One turn moves each row of this set onto another row. After a few examples, where does it send each row asked below?
Zom: [ 19  51  33 -49 -17 -35  14  10  -2  26  27   6   9   1  17  46 -10  10
  -1   9  11  -2  33  13   8   9  23   8   9  -3   6 -25  13   8  22  -1
  -1  17 -25  12  -3]
niv: [-16  44 -37 -12   3  13 -11  11 -26 -45 -34  20   5  -4  -2 -10 -25  20
  39  21 -31 -51 -52   0   7 -21  15  -6  44  11 -12  15  -8  17   3 -12
  -8 -22  -6 -23   4]
Dez: [-17 -18  21  32  18  23 -30  12   4   6 -18  27 -39  28 -29  18  18   9
   2   3  38 -33 -13 -11   7  -3  17 -30  11 -11  13 -37  10 -37 -18  17
 -12  24  21 -30  32]
pir: [-30 -13  15   7 -16   5 -43 -30 -45 -27 -18  16  -6 -15 -10 -26 -33  28
   6 -23  13 -30  22  -3  18  36 -10 -38  -7  -3  -8 -15 -21  -5 -57  -1
 -20  -1  22  27  31]
Togob: [ 26  36  37 -30 -38  -7 -25  -3   7   2  36  17  16  -3   0  19 -20   8
 -11 -14  -9  27  19  19  18  23  16  14   0  27  39 -20 -39  -8  21  -1
 -22  16  50  16  19]
Fub: [-41  21 -33  38   5  33 -22  21 -41  -1  11  15  18 -13   4 -46 -31 -32
  43 -21 -21   5  -6  12  37  10   9 -45  -4   2   8  13 -40   9 -33  -7
  15 -33  12 -27  -1]
lodu: [-26 -15 -52  16  24 -12   7  18   4  -2 -15 -13 -35  11  -3   1  13  26
  11  31  -7 -42  29 -10  22 -13  13  14  52 -41 -24 -18   7  12  -7 -12
   6   1  -6  -2  23]
buda: [ -6 -14  21  34  20   9 -28  15  -8  -5  -9  28 -38  25 -27   3  23  15
  28  23  26 -24 -13 -21   4  14   6 -30   1 -19  17 -49   5 -31 -22  12
 -15  28  30 -41  28]
kolo: [ 18  56  10 -34 -20 -56  26   3   2  28  32  -1   5  -4   8  34 -12  15
  -1  -6   1   4  24  13  21  27   5  15  14  -9  -8 -16  19  12  23  -3
   3   3 -14  13 -13]
Zot: [  4  40   0 -14  -2 -10   2  14   9  15  30  -2  17  18   4 -15 -48 -44
 -22 -30   8  36  21  53  39  27  -7   2   1 -18  29 -18 -14  33  16 -32
 -23   6 -10   6  14]
tuko: [-50  26 -29  48   3  25 -33   5 -29  -3  -3  20  23 -10  -2 -38 -32 -28
  31 -17 -25   8   2  23  42  16  12 -43  -2   1   9  16 -31  29 -28   4
   9 -47  -6 -28   8]
vobuf: [  9  44  15 -29 -20   2  18  18  -6  13  25   1  20  19  21  -4 -49 -47
 -23 -22  18  22  22  51  41   6  10   5  11   1  15 -10 -15  32   5 -30
 -16  14 -14  15   8]
Bulip: [-12 -21  14  49  14   2 -25   1   6  -5 -13  22 -32  22 -30  14  28  18
   9  16  26 -28 -11   1  21   7   7 -31  -3  -6  17 -43  16 -30 -17  21
 -25  18  31 -46  31]
bes: [-29  17 -24  33  10  37 -39  21 -36   6   1  15  34 -18   4 -28 -21 -31
  33 -21 -18   3  -6  15  29  17  18 -64   2   6  -2   5 -41  22 -31  -4
  12 -43 -13 -17   3]
Sak: [ -5 -12   5  35  25   3 -29   5  -3  -6  -7  29 -25  28 -20   7  31  18
  26  17  36 -27   2  -8  11  15   4 -40   2 -12  19 -41  14 -33 -21  17
 -25  26  25 -40  41]
taret: [-26  -9  27  31 -16  10 -36 -36 -33 -22 -24  27  -2 -24 -14 -16 -27  19
  -5 -34  14 -28  18   8  19  45  -9 -35 -19 -10  -1 -28 -19   6 -44   3
 -17  -8   9  21  35]
Geb: [-18 -15  10  28  25  13 -38  -2  -5 -12 -11  17 -31  29 -25   1  19  12
  19  33  25 -15 -11 -14  22  11   7 -34  13  -8  11 -40  18 -38 -30  13
 -25  22  28 -47  24]
dus: [-19 -27  28  23 -15  18 -40 -10 -29 -10 -26  21   0 -19 -19 -27 -24  13
   1 -39  19 -19  15  -3   6  27  -3 -55  -6 -14   2 -19 -28   8 -42   9
 -20  -2  14  29  43]
pem: [ 13  45  16 -20 -26 -13   5  22   9  20  39 -16  14  13  12 -17 -48 -44
 -13 -35   6  28  13  43  43   5 -11   5  -6  -6  19  -5 -25  32  12 -26
  -9  14  12  -4  12]
Pugu: [ 13  36  47 -29 -24 -24 -19   4  14  -3  20  18  21   4   8  14  -9  23
  -4 -30 -24   9  15  20  13  22  11  15  -6  26  49 -28 -17   4  23   3
 -31   5  51  18  24]
luro: [-12  60 -35   8   0   0  -8   9 -13 -30 -24  26   5 -13 -11 -15 -17  13
  37  14 -35 -55 -49  17  -4 -14  24  -1  43  18 -22  13  -7  25   8   0
  -2 -31 -11 -22   6]
nal: [-18 -12 -51  27  17  -8  19  34   2   9 -15  -3 -39   1 -14  11   6  16
  18  28 -10 -37  23 -13  15 -22  20  15  46 -56 -13 -14  -5   1  -4  -8
  10   7  -3  -4  16]
Nelu: [-26 -17 -44  29  24  -3   9  25  16  12 -12   4 -31  -6 -13  19  23  13
  10  22  -6 -46  15  -2   7 -22  23  13  54 -26 -26   1   2   3   2   1
  25  13   3   3  12]
zed: [-18 -11  25  25  -9   8 -32 -33 -43 -30 -14  26   7 -19 -12 -22 -26  21
   4 -35  22 -24  15  -1  30  53   6 -43   2 -12  -6 -17 -25  -3 -48  -4
 -22   2  21  24  37]
vire: [ 30  59  20 -33 -33 -48  14  20   6  30  26  -9  -1   7   6  45 -17  12
  -2  13   2   6  28  -2  23   8   8  13   5 -18   5 -13 -11  14  26  -3
   3   6 -14   7  -3]
dud: [ 22  34  21 -29 -27 -13  27  22  23   6  -1  -6  41   3  -9   5  -3 -23
  19  30 -18  41   6  23  14 -26  19 -13   3   9  31  34   4  24  23   2
 -32  13  17 -17   1]
Lebes: [ 11  13  29   3 -24 -24  -1  34   3  13  14  26  15  42 -15  19 -22 -18
   8  17  42  57  35  22  44   7   8   5  22  -1  40   5   1  24   7  18
  -9  40  16   7  16]
moru: [-45  23 -35  36   9  24 -21   5 -37  -3   1  24  25 -13  18 -34 -32 -35
  39 -26 -32   0   4  21  46  10   5 -51   8   2  10  22 -32  12 -33   1
   8 -34   7 -23   8]
Gab: [ -6  47 -32  -5  -1  17  10  15 -32 -32 -28  22   0 -16 -11 -13 -27   8
  44   7 -33 -53 -54   3  -6 -17  19   2  40   2 -23  14 -16  18   3 -16
   4 -13  -1 -19  -3]
Vuro: [-51  15 -38  29  18  33 -33  12 -44  -8   2   1  27  -3   3 -35 -36 -19
  38 -18 -22   8   6  18  46   7   5 -44   5   2   4  11 -20  18 -37  -5
  16 -35   4 -29   2]
robu: [  9  20   7   8 -22 -28  -3  26  14  19  11  38   3  44 -26  36 -21 -13
  15  11  20  58  19  27  51  15  -4  15  20  -5  43   2  14  12  12  21
 -10  31  32 -10   2]
Nali: [-20 -15  20  25 -12  11 -34 -21 -46 -22 -10  26  -5 -26 -18 -30 -33  18
   7 -24  16 -18  19  -8  10  47  -2 -34  -6 -17  -3 -25 -39  -6 -49  -5
 -14   5  21  31  30]
Fosu: [ 16  27  50 -36 -27  -7 -18   7   7  -2  32  18  38 -11  23   7  -1   7
   5 -17 -10  23  19  21  14   9  26  -1   1  42  44 -19 -18   2  18   7
 -24  13  40  13  19]
foti: [ 28  50   4 -26 -31 -23  19   6  23   2   9   0  35   7 -21  -3  -2 -12
  17  25 -19  39 -12  21  12   2  11 -19 -10  13  30  34  -4  18  29  -5
 -46  -5  18 -22  -1]
Ked: [-20  -9 -58  37  15 -18  10  19  14   4 -11  -2 -36   0 -22  11  10  22
   5  24   2 -46  20  14  22 -15  24  23  51 -36 -24 -16   7  10   0  -4
   2   1  -7  -6  20]
Zod: [-11  64 -33  -5  11  14   1  11 -22 -31 -36  25  11  -1  -8  -6 -18   5
  42   7 -37 -60 -42  12   0 -14  26  -1  42   4 -19  23  -4  21  -1 -13
  -1 -16  -3 -23  10]
nof: [-10  40 -26   9  -2   4  -3  22 -22 -26 -28  27   6 -10  -7  -7 -15  -2
  32  21 -20 -53 -57  10   5 -14  21 -16  51  15 -32  30 -25  29  -1  -9
   9 -18 -13  -6  -7]
Zumir: [-22  -8 -46  26  30 -24  13  22   8   2 -15  -3 -34   2 -15  13   3  23
  14  25  -5 -45  25  -1  17 -18  28   8  57 -53 -12  -5   4   2   3  -3
  -5   9 -10  -5  29]
Mot: [ 24  19  30   0 -23 -32 -14  24  14  20  28  24   4  27 -19  23 -15 -14
  19  14  22  57  19  17  35  19 -10  15  20  -5  32 -10   0  29  22  16
   5  46  29 -14  12]
kif: [ 37  46   7 -36 -33  -3  17   5  14  11   8  -6  33  -5 -23  16 -19 -17
  18  16 -25  44  -7  25   7 -12   5  -6  -3  -2  24  19  -6  24  37  -9
 -25  11  15 -29   0]

Bulip moves to luro
dud moves to Fosu
pir moves to lodu
Where do these go?
foti moves to Pugu
Zumir moves to moru
Mot moves to kif
Nali moves to nal
Nelu moves to bes

One turn moves each row of this set onto another row. After a few examples, where does it send each row asked below?
Vovu: [ -9  25 -20  -4  59  10 -14  28   5 -14  -4  -3]
lof: [-19 -37 -41  18  38 -33 -10  14 -25  20   4   5]
Movem: [ -7  -6  11 -32   1 -10  36  14  36 -21  -2 -45]
lin: [-13 -14  -9 -65  -5 -21  10  15  16   1 -13 -13]
sukuf: [ 22 -52 -16  -3 -22 -15  33  15  -9   9   0 -18]
vemo: [ -8 -22   2 -22   3 -34 -11 -23  10 -11  40 -25]
fonu: [-20 -14  11 -40  15 -30 -16 -13  21 -27   2  10]
vagu: [ 12  11  35   4  19  16  18  21  24 -14 -17 -31]
nobo: [-33   3   4  -2  33 -32 -20  10  33 -50 -21  -6]
leto: [-14  -4 -37 -36  12 -11   4  36  53 -30  20 -17]
Vebub: [ -9  17 -34 -10  19 -14  19  46  24  37 -28 -18]
Bola: [ -9 -12 -23  35   0 -23 -36 -24   9  -3 -24  14]
vide: [ 10 -23   8   6  -9   0  48 -18  22  30   0 -21]
gadak: [  7 -18   7  46   3   0  -2 -21  41  -5  34 -11]
Pobuf: [  6 -42  22  19 -28  -2  16  31  16   0  26  -2]
Feke: [  2  16 -11 -35   2  38  -1  19  17 -18  -8 -31]
fas: [-27 -24 -14  61  19   5  -1  26  44  -3  -2 -13]
vifo: [-19  15 -32 -16  21   1 -17   4  -8 -46  -2  24]
kepe: [ -2  12 -32  44  36  12   3  44  16  -7 -15 -29]
lenuf: [-39 -15 -12  20   1 -17  -4 -19 -16  17  26   8]
pase: [  1 -18  13  10   8 -19 -20 -42  16 -17  18  16]
padu: [ 18  -6 -17 -44  -1 -33 -13  -8 -16  -4  -3   1]
Rek: [  1 -22 -19  24 -30   0  -4  -2  46  35  26 -18]
doma: [ -4 -59 -11  19   6 -10  -8   6  -8   1 -12  33]
feber: [-15  -1 -40  37   7 -41 -20 -13   3  24   4 -28]
zibi: [-57 -14 -10 -13  52  -5 -21  15  10  -5   6  -6]
dida: [ -8 -28 -41 -27 -15 -18  13  41  -1  18 -29 -13]
foruk: [  1 -11 -30 -34  16 -47  -6  48  12   4 -10  10]
kuvu: [  6  -9 -29  39   4  14  16  47  28  12 -36   2]
ruduf: [ 22 -18 -49 -10 -13  -9  17  -5  38  26  -4 -39]
det: [ 23   0  -5  48  18  19   7  29  45 -20  22 -26]
Sedo: [ -3  -3  11  -1  26 -32  25  35  62 -29  11 -18]
nepa: [ 17   6  -6 -11   4  26   2  47  53 -15  20  -8]
guv: [ 21 -42 -38  34  11 -30 -25  12  15   5 -34  -1]
bepon: [-11  -7   6  45  16  28  -5 -24  27 -26   0 -28]
kezu: [-16 -17 -52  17  21 -14   0  50  -3  16 -28 -25]
leda: [  5 -33  14   8  -2   2 -15 -12  22 -53  26 -13]
Gima: [-20  -7   5  25  59 -30 -21  24  31  -4 -23 -25]
tabed: [ 11 -39 -28   4 -36 -10 -14  45  29   1  21 -21]
Memet: [ 14  20 -14  22  28 -24 -17  11   8 -44 -30   6]

nobo moves to nepa
leto moves to Pobuf
pase moves to kepe
Where do these go?
Memet moves to Feke
vemo moves to fas

